Families of rows that turns and mirrors carry onto each other, the same ones carrying the whole set onto itself: the rest of each named row's family, in list order:
4 families of 4 rows:
gekib: 4.391  1.205  -1.736  2.197  1.637  1.027  -1.413  0.003  0.962  -1.765  -4.902  -3.987  -1.634  -1.672  -3.679  -0.594  -2.480  0.169  -0.454
nuku: 0.665  -0.088  -0.012  -1.854  -3.841  -0.078  -1.774  1.192  2.046  -0.893  1.661  -2.457  0.465  -1.625  0.003  -1.791  -3.169  0.756  -1.554
motik: -1.038  1.054  0.669  3.369  -0.266  0.845  0.181  -1.254  -1.469  0.954  -1.009  3.130  2.613  0.474  -1.372  1.814  0.048  0.461  -1.231
malol: 2.271  -1.417  0.689  -2.019  -2.980  -0.327  -3.057  -0.940  2.353  0.334  1.551  -2.769  1.433  -2.066  -0.782  -1.861  -1.069  2.902  -1.056
bap: 4.715  1.079  0.698  1.311  2.196  -0.012  -1.471  -0.539  2.466  -0.542  -3.762  -4.575  -1.802  -2.461  -4.016  0.892  -0.340  1.756  -0.995
Bas: 0.704  2.002  4.524  3.008  -0.340  0.501  -0.358  1.476  3.760  -0.971  -4.950  0.997  2.099  3.092  -2.073  -2.918  -1.499  1.702  0.939
Gil: 0.434  -0.863  1.148  3.663  -0.302  3.792  0.416  -1.213  -1.537  -0.867  -0.327  2.361  1.714  -0.522  -0.758  1.706  -0.815  0.376  -2.401
mavu: 0.146  0.308  0.896  3.673  -1.040  3.268  0.623  -0.203  -1.564  0.755  -0.966  2.780  3.070  -1.196  -1.578  1.735  0.308  1.071  -1.338
dofet: 5.031  1.149  0.882  1.944  1.115  -0.046  -3.076  -0.996  -0.006  0.538  -3.922  -4.127  0.363  -2.250  -5.750  -0.341  -1.604  -0.041  -0.315
tezet: 4.981  0.543  -0.826  2.149  0.892  0.785  -1.078  0.160  1.847  0.282  -5.097  -3.618  -1.463  -3.045  -4.709  -0.191  -1.572  1.693  -0.206
vila: 1.120  -0.316  0.464  -1.698  -3.161  -0.516  -1.838  1.444  2.165  0.099  1.550  -2.308  0.943  -3.440  -0.031  -1.906  -1.674  2.942  -0.627
dom: 0.330  1.338  2.438  2.405  -1.441  3.479  0.773  -1.508  -1.491  1.916  -1.850  1.435  2.474  0.432  -2.809  1.464  0.555  -0.032  -3.070
dul: 0.363  -0.844  5.017  3.903  -0.349  0.215  -1.094  1.738  3.550  -3.153  -4.402  0.275  0.382  1.585  -2.092  -3.694  -1.514  0.650  -0.217
pekod: -0.162  0.807  4.585  2.849  1.908  -1.081  -0.376  0.569  2.355  -1.931  -2.723  0.679  1.724  1.624  -2.604  -4.964  -0.811  1.666  1.539
Vedi: 0.009  -0.041  4.204  3.632  -0.360  -0.447  0.252  2.387  3.998  -1.508  -4.662  1.248  0.715  1.389  -2.836  -3.760  -0.931  2.158  1.098
Los: 1.196  0.574  2.024  -2.917  -1.508  -0.733  -0.502  0.128  1.054  0.506  1.361  -2.876  -0.578  -1.241  0.184  -2.493  -1.643  3.741  -1.474

The rest of the family of tezet: mavu, vila, Vedi
The rest of the family of malol: motik, bap, Bas

Families of rows that turns and mirrors carry onto each other, the same ones carrying the whole set onto itself: the rest of each named row's family, in list order:
4 families of 8 rows:
Deten: -3.235  1.268  -0.300  1.050  -0.646  -0.491  4.066  1.766  0.623  2.914  -2.828  -1.267  0.848  -1.378  0.861  3.592
susa: 1.565  1.763  1.649  -1.834  2.050  1.730  4.927  -0.164  -1.967  2.744  -1.994  -0.744  -3.961  -1.213  1.746  -0.625
Zed: -0.506  -1.695  3.255  1.403  -0.366  -1.982  3.728  2.447  0.337  1.456  0.651  -2.125  4.721  -0.856  -2.313  -0.152
Gegub: -0.796  0.468  2.262  -1.432  -2.808  0.089  1.528  2.504  -0.432  4.190  -0.976  -0.649  -2.169  -1.961  0.202  1.865
pozus: -1.527  0.728  1.879  3.228  -0.395  -2.487  3.532  3.111  -0.754  -0.791  -0.498  0.130  2.119  0.361  -2.035  0.002
zigu: -0.985  -1.628  1.016  2.660  0.897  0.318  4.462  2.422  0.142  -0.338  1.031  -1.932  4.153  -0.823  -1.730  0.240
vutiv: 0.506  -0.632  1.127  0.354  -2.928  0.265  3.629  0.853  -2.632  5.305  -3.531  -1.348  -0.831  -1.557  0.961  1.156
Tul: -0.205  2.195  2.861  -0.050  3.624  2.575  1.787  -2.979  1.412  1.089  -4.412  -0.953  -1.994  0.559  -1.589  0.121
mepo: 2.266  -1.784  3.907  1.125  0.200  0.025  1.876  4.425  -1.444  0.123  -0.687  0.431  3.085  -1.753  -1.758  2.439
gupu: 0.057  -2.348  1.415  1.676  -0.647  -2.376  5.230  3.103  -0.744  1.721  -0.184  -2.264  3.638  -1.063  -1.099  1.130
Dinis: 1.681  -1.759  3.785  0.234  2.940  0.268  3.368  -0.665  -0.109  -0.473  1.011  -2.049  0.653  0.879  -4.684  -1.689
Sigup: 0.909  -1.080  3.638  0.473  -1.511  -1.261  1.369  4.059  -1.275  0.862  -2.042  0.586  2.321  -2.729  -3.131  1.966
salip: 5.223  0.903  5.303  -0.542  4.359  0.621  4.039  0.728  -1.880  0.692  -1.839  -0.111  0.911  -0.273  -0.154  -0.406
ledu: 0.335  -0.055  3.571  0.664  3.970  1.854  4.359  -2.632  2.089  3.214  -3.900  -4.053  -1.521  -1.963  -1.324  1.172
posil: -1.702  0.678  -0.001  0.296  0.935  -2.040  4.430  1.137  1.518  1.115  -4.714  -0.668  -0.802  -3.970  -1.572  2.476
gek: -0.052  1.817  0.866  0.785  3.642  2.240  3.570  -1.989  0.621  1.404  -5.305  -1.429  -3.042  0.214  -0.865  1.184
labe: -0.505  1.717  1.253  1.050  2.687  1.020  3.080  -2.996  1.069  3.333  -6.028  -1.886  -0.933  -0.056  -3.158  0.625
pir: -1.775  1.556  0.416  1.386  0.014  -0.090  3.641  0.812  0.758  3.254  -5.588  -1.229  0.954  -1.384  1.977  2.944
tiket: 3.749  1.409  5.121  1.436  3.320  0.263  3.764  0.766  -2.898  0.557  -0.686  0.627  2.037  1.759  -2.546  -0.183
valif: 0.520  -0.031  5.395  3.568  2.608  1.411  3.449  -0.657  -0.194  1.361  0.349  -3.210  1.363  2.380  -1.735  -1.262
bavu: -0.622  -0.947  4.208  0.828  2.754  2.524  3.868  -1.952  -0.490  0.364  -1.331  -2.835  1.621  0.376  -4.530  -2.272
Ruk: -0.890  1.011  -1.911  2.862  0.819  -1.206  3.686  1.347  1.661  2.561  -3.642  -0.986  1.575  -1.231  -0.329  3.126
lupi: 1.254  3.102  1.926  -1.501  1.643  1.645  4.014  -2.352  -0.627  4.781  -2.446  -1.486  -2.839  -0.790  0.182  -1.071
kenid: 2.206  2.612  2.218  -0.002  3.504  2.759  4.712  -2.146  -0.573  3.948  -1.000  -1.839  -2.170  -0.159  1.147  -0.654
ravu: 2.808  1.076  5.486  -0.613  3.740  1.927  5.172  -0.279  -3.135  0.559  -0.414  0.096  1.261  0.760  -2.065  -0.715
sanit: 2.655  -1.235  4.381  1.151  3.937  0.784  3.211  -1.287  0.359  -0.043  -1.812  -2.223  0.821  0.746  -4.085  -2.560
tezas: 3.422  -2.042  2.423  0.047  -0.997  -1.385  2.107  1.905  -0.860  2.911  0.978  -0.736  1.255  -0.935  -3.247  3.496
safi: 3.769  1.150  4.005  -1.220  3.757  1.493  1.715  -0.724  -0.177  -0.772  0.641  1.128  1.673  -0.939  -1.874  0.653
kefe: 0.868  2.506  2.789  -0.888  1.750  3.138  3.231  -1.792  -1.972  1.560  -3.888  0.462  -0.421  -1.586  2.287  -1.627
zepa: -0.666  0.107  0.729  -0.975  -1.329  1.258  2.351  1.159  1.045  4.246  -2.362  -1.888  -1.929  -4.606  0.572  1.517
non: 0.649  0.246  0.280  0.210  -1.924  -0.310  0.724  2.314  1.062  4.347  -2.668  -1.081  -1.098  -3.303  0.467  2.028
gez: 2.844  -0.428  5.951  -0.144  -0.448  -1.077  0.650  3.385  -0.284  2.092  -0.810  0.013  2.624  -1.019  -1.759  2.061

The rest of the family of Ruk: susa, Gegub, zigu, salip, labe, bavu, gez
The rest of the family of ravu: Deten, Zed, mepo, gek, lupi, sanit, non

Families of rows that turns and mirrors carry onto each other, the same ones carrying the whole set onto itself: the rest of each named row's family, in list order:
5 families of 3 rows:
bop: -0.751  -0.414  -3.955  2.437  1.233  1.170  0.427  -0.691  -1.786  -2.063  3.305
Topov: 0.278  -1.035  0.393  -0.706  -0.297  -3.103  -1.583  -0.789  -2.494  0.978  -2.425
fug: 1.814  0.091  1.428  0.548  1.198  2.510  0.731  2.654  2.183  0.129  0.573
Ras: -0.316  0.083  -5.217  3.651  -0.482  1.406  2.855  -0.420  -2.025  -0.178  -0.557
leki: -1.814  1.088  -3.133  1.673  1.994  0.295  0.318  -2.904  -2.064  -1.495  2.166
Ruka: -1.636  0.381  -2.735  1.634  2.088  1.667  -1.255  -1.436  -2.278  -3.963  0.454
muko: 0.713  1.692  2.283  -0.130  2.246  2.174  0.691  0.268  2.195  0.461  -0.175
kalu: 1.172  -2.493  -0.828  0.121  -1.273  -2.762  -1.529  1.357  -2.699  0.349  -1.230
vud: 1.374  -1.265  -2.245  1.822  -2.050  -0.739  1.501  1.401  -1.970  1.710  -4.084
pum: -3.653  1.159  -5.045  0.861  0.544  -1.347  2.042  -0.265  -0.782  0.236  0.742
Ropuv: 0.214  -1.250  0.209  -0.291  0.267  -1.095  -2.758  0.241  -2.708  -1.949  -3.255
labub: -1.956  2.087  -1.178  -0.290  1.341  1.046  2.767  2.020  2.994  1.445  -0.398
begep: -1.661  -0.113  -1.571  -1.032  -0.858  -3.200  0.845  1.724  -0.269  2.306  -2.802
safaf: 0.360  0.963  1.671  0.183  2.224  3.093  -0.880  1.122  1.095  -2.365  -1.414
Vubi: 1.347  0.811  -1.374  2.488  -0.077  3.207  3.268  2.051  1.379  1.095  -2.011

The rest of the family of muko: Topov, leki
The rest of the family of bop: fug, kalu
The rest of the family of safaf: Ruka, Ropuv

